Each row is where one point has got to under a steady rotation. How many ticks took it there?
The counts run from 0 to 195.
[143 111 147 153 156 138 100  82 149 154 165 162 159 160 131 159 152 175
 179 146 164 107 146 143 102 114  95 145 132 159 134 147 148 175 136 146
 131 133 131 143 160 101 149] -> 74
[135  91 144 129  82  95 118  98 120 147 120 117 154 161  96 125 172 124
 167 126 169 142 131 145 103 116 124 145 134 121 149 106 169 150 118 147
 147  97 146  72 180 102 158] -> 58
[114 114 106 202 155  93 142 101 138  78 112 125 175 133 133 148 165 108
 111 139 156 131 144 164 120 123 142  96 129 141 106 154 161 134 109 136
 128 116 137  84 150  72 138] -> 34
[149 102 136 144 101  95 108 111 118 118 121 111 166 154 112 114 176 118
 163 125 163 156 145 145  97 110 128 129 136 121 161 118 161 146 109 144
 131  90 157  77 171  91 177] -> 57
[124 128 123 115 113  93  77 132 104 100  98 154 160 141 151 126 188 144
 141 118 159 153 160 135  89 136  91 156  95 142 142 185 125 143 109 133
 107 126 114  99 180 121 148] -> 184
[122 162 111 183 114 151 102 131 117 138 140 136 172 166 159 122 167 140
 126 113 134 118 159 137 144 128 125 146 106 158 123 178 170 119 151 123
 146 134 197  95 159 117 155] -> 89
[128 114  90 119 132  90  82  93 108 108 125 152 162 171 174 136 157  88
 127 130 132 154 164 114 106 128 103 158  94 172 105 134 123 137 110 105
 143 122 109 107 181 131 150] -> 6
[167 118 130 119 134  94 120  98 108 118 102 125 133 183 116 127 156 100
 103 160 138 158 188 110 113 160 129 130  76 153 111 141 150 125 162 134
 159 109 111  66 161 118 163] -> 2
[108 169 130 149 138 109 104  91 111 143 126 123 147 169 109 125 154 135
 172 108 151 136 177 135 157 141 140 181 107 121 109 144 162 151 195 107
 159 151 165 122 151 164 149] -> 98
[157 156 109 168 141 132 102 126 110 138 145 126 168 175 145 127 152 151
 135 128 133 131 174 142 143 139 145 144 100 150 122 165 175 127 151 129
 155 118 199  88 159 102 172] -> 90
[126 123 170 149  72 127 111 134 125  98 105 115 161 133 135  91 192 104
 159  99 190 146 175 135 120 127 115 134 135 101 143 140 163 155 134 101
 116 120 146  94 152 108 167] -> 55
[130 142 169 127 119 130 114 109 171 158 138 181 153 167 162 145 165 167
 125 133 175  92 139 147 154 131 112 148 118 159 137 153 173 117 163 141
 142 152 179  95 156 110 135] -> 82
[101 114 125 119 158 100 106 113 145 137 110 128 136 150 135 105 175  84
  95 126 201  95 168 124 134 106  86 159 149 158 125 121 118 102 178 132
 144 134 147  98 146 105 147] -> 116
[127 102 129 160 116 137 110 121 132 149 127 131 193 148 128 134 148 150
 166 111 187 135 151 124 110 110 102 146 134 132 107 144 171 157 113 115
 123  95 141 126 176  60 136] -> 67
[138 123 172 154 118 148 121  85 175 165 137 149 150 154 144 157 152 163
 153 122 190 119 151 141 120 120 116 130 149 134 106 148 177 178 184 107
 131 154 137 122 134 108 122] -> 76
[150 143 168 103 119  89  99 121 136 132 135 176 158 167 153 114 169 171
 148 126 178 166 182 154 121  98  80 132 118 148 108 134 143 139 111 106
 117 119 132 136 162 105 151] -> 195
[ 87 137 133 146 121 118 104  63 137 144 141 112 139 138 121 101 164  91
 127 102 174 119 161 123 126  88  88 150 164 150 103 101 127 134 187 107
 152 120 170 110 140 130 128] -> 110
[116 135 148 139 103  63 125 101 113 108 117 113 168 180 127 117 150 113
 132  92 184 123 117 145 184 125  95 130  84 143 116 127 140  81 132 120
 151 152 105 109 159 108 144] -> 149
[141 143 147 151  97  90 110  95 122  93 113  84 167 169 184 108 139  94
 126  89 172 140 152 136 153 131 121 109 126 140 108 118 157 114 137  71
 153 155 134 119 126 105 171] -> 144
[149 145 172 148 104  87 121  53 118  93 133 106 142 196 155 126 142 114
 153 115 141 127 140 124 141 143 126 135 103 156 128 104 145 126 154 106
 175 158 109 117 146 145 179] -> 142
[133 120 148 134 109  91  79  73 104 126 110 153 138 174 132 146 154 157
 192 130 140 157 164 132  86 150 119 160  97 146 122 148 150 171 124 132
 122 125 111 109 180 142 143] -> 186
[141 149 155 128 137 135 112 134 148 152 147 176 156 168 191 147 171 154
 118 131 180  94 157 157 159 126 116 140 125 158 123 153 166 141 152 123
 131 154 172 105 154 107 148] -> 83
[126 136 135 177 149  92 127  83  93 104 149 101 193 147  93 131 133 127
 151 118 166 138 145 137 148 124  99  82  88 140  91 139 136 128 131 143
 125 117 108 116 153  69 140] -> 157
[127 140 128 135 176  88  96  69 122 138 155 112 121 153 103 109 163 108
 155 137 168 128 180 143 120  96 108 149 162 142 129 106 121 152 182 132
 146 126 150 118 130 156 171] -> 108
[113 153 108 189  96 146 112 109 140 141 130 132 156 157 160 130 181 143
 120 104 149 109 144 139 134 127 118 152 114 156 128 176 175 126 173 112
 154 149 183  91 154 136 132] -> 88
[121 108 152 168  94 109  86  85 113 113  87 131 106 149 141 131 185 113
 140 122 154 110 159 136  99 164 128 125 120 136 139 159 155 161 151 143
 108 153 119  61 148 145 136] -> 176
[150  90 123 160 129 110 110 124 111 135 117 117 137 164  97 127 178 140
 185 129 187 137 164 148  98 120 107 160 148 125 156 144 162 173 130 125
 128 132  93 117 158 114 179] -> 63
[155 134 118 161 113  83 110 100 111  86 122  80 177 158 173 117 144 102
 116  99 165 155 146 140 128 114 119 101 130 142 113 131 147 114 125  79
 157 138 131 105 138  95 173] -> 145
[109 122 150 181 104  79 134  44 173 103 131 129 140 153 127 112 154 119
 141 126 154 163 145 133 107 118  78 129 121 143 115 109 147 123 162 100
 128 157  93 129 128 135 152] -> 20
[ 74 144 143 169  98 114 128  71 153  68 105 145 170 116 133 157 177 103
 149 111 152 119 129 142 124 141 146 115 112 114 114 155 157 164 141 118
 135 130 145  93 163 132 118] -> 43
[141 107 146 134 131 107 130 122 163 164 104 141 154 152  81 158 164 168
 151 136 218 131 134 145 118 121 103 146 128 107 129 164 165 151 174 140
 143 141 113 104 152  99 133] -> 70
[138 121 124 131 130  61 111  63 149 113 129 137 174 159 112 121 133 116
 142 150 125 189 144 120  90 122  95 147  81 148 123 122 142 112 145 129
 139 118 117 107 160 114 163] -> 13
[128 127 167 142  81 113 126  95  98  92 155 139 145 165 126 148 185 129
 185 130 152 130 147 145 116 126 139 123 124 128 139 111 139 198 126 145
 151  98 126  98 178 140 167] -> 52
[114 164 134 110 167 104 107 126 106 120 169 142 163 152 128 104 172 120
 139 118 182 140 197 138 157  95  88 155 129 137 108 122  98 141 178 128
 143 117 157 139 147 126 166] -> 106
[116 124 152 126  95 104 111 107 102  79 162 151 170 146 149 146 193 113
 166 131 157 134 148 143 115 115 131 128 132 130 147 125 127 189  99 140
 148  96 135 102 181 130 170] -> 51
[131 133 118 144  98 134 112 104 101 106 124 132 159 165 165 120 159  92
  85 133 140 145 199  98 116 141 117 120  88 175  78 149 147 129 141 117
 147  90 141  78 166 101 137] -> 0
[111 156 120 114 135  76 123  69 121 155 146 126 156 158  82 137 155 126
 140 123 158 151 137 137 133  99 118 155 116 127 113 121 131 129 191 144
 180 106 182 103 163 144 129] -> 103
[143 114 165 156 143 141 110  73 162 163 148 153 146 161 133 161 144 169
 173 142 172 114 145 142 112 119 117 142 140 143 118 141 172 185 160 127
 141 144 133 126 153 120 131] -> 75
[139 145 158 145 134 123 109  72 138  75 133 112 206 145 180 134 126 104
 128 121 123 128 155  93 103 145 112 129  93 168 111 142 128 114 152 104
 164 128 151 119 153  91 165] -> 134
[137 133 125 145 165  70 102 116  84 101 132 108 172 179 136 122 140 118
 154 114 176 135 155 156 180 124 106 120 108 144 116 122 136 127 103 121
 130 152  93 127 144  99 177] -> 151
[128 125 165 142 158  57 117  76 128 119 117 117 161 145  77 136 135 120
 151 123 184 128 142 145 161 137 117  88 101 114 109 132 154 120 164 145
 110 154  99  96 136  93 129] -> 159
[135 148 169 147  95  91 117  71 129  97 114  96 146 189 166 117 129 106
 141 101 159 128 142 133 151 147 132 129 114 141 111 105 163 118 155  88
 164 163 117 121 136 135 165] -> 143
[124 122 133 105 173 118 114 111 131  95 111 147 182 161 183 167 139 100
 110 128 181 105 165 106 127 134 115 152 108 162  83 144 105 138 149 121
 171 144 124 131 165  96 137] -> 128
[138 129 151 165 121 160 119 110 174 152 130 144 165 133 163 146 164 159
 128 115 200 128 161 137 120 115 112 117 152 142 106 170 165 166 180  96
 126 146 148 115 132  94 122] -> 77
[154 142 165  95 122  75 136  82 153  95 110 112 160 167 157 152 139 108
 102 131 172 137 127 129 118 139 135 114 106 135 118 129 140 116 187 109
 192 150 132  99 129 124 152] -> 137
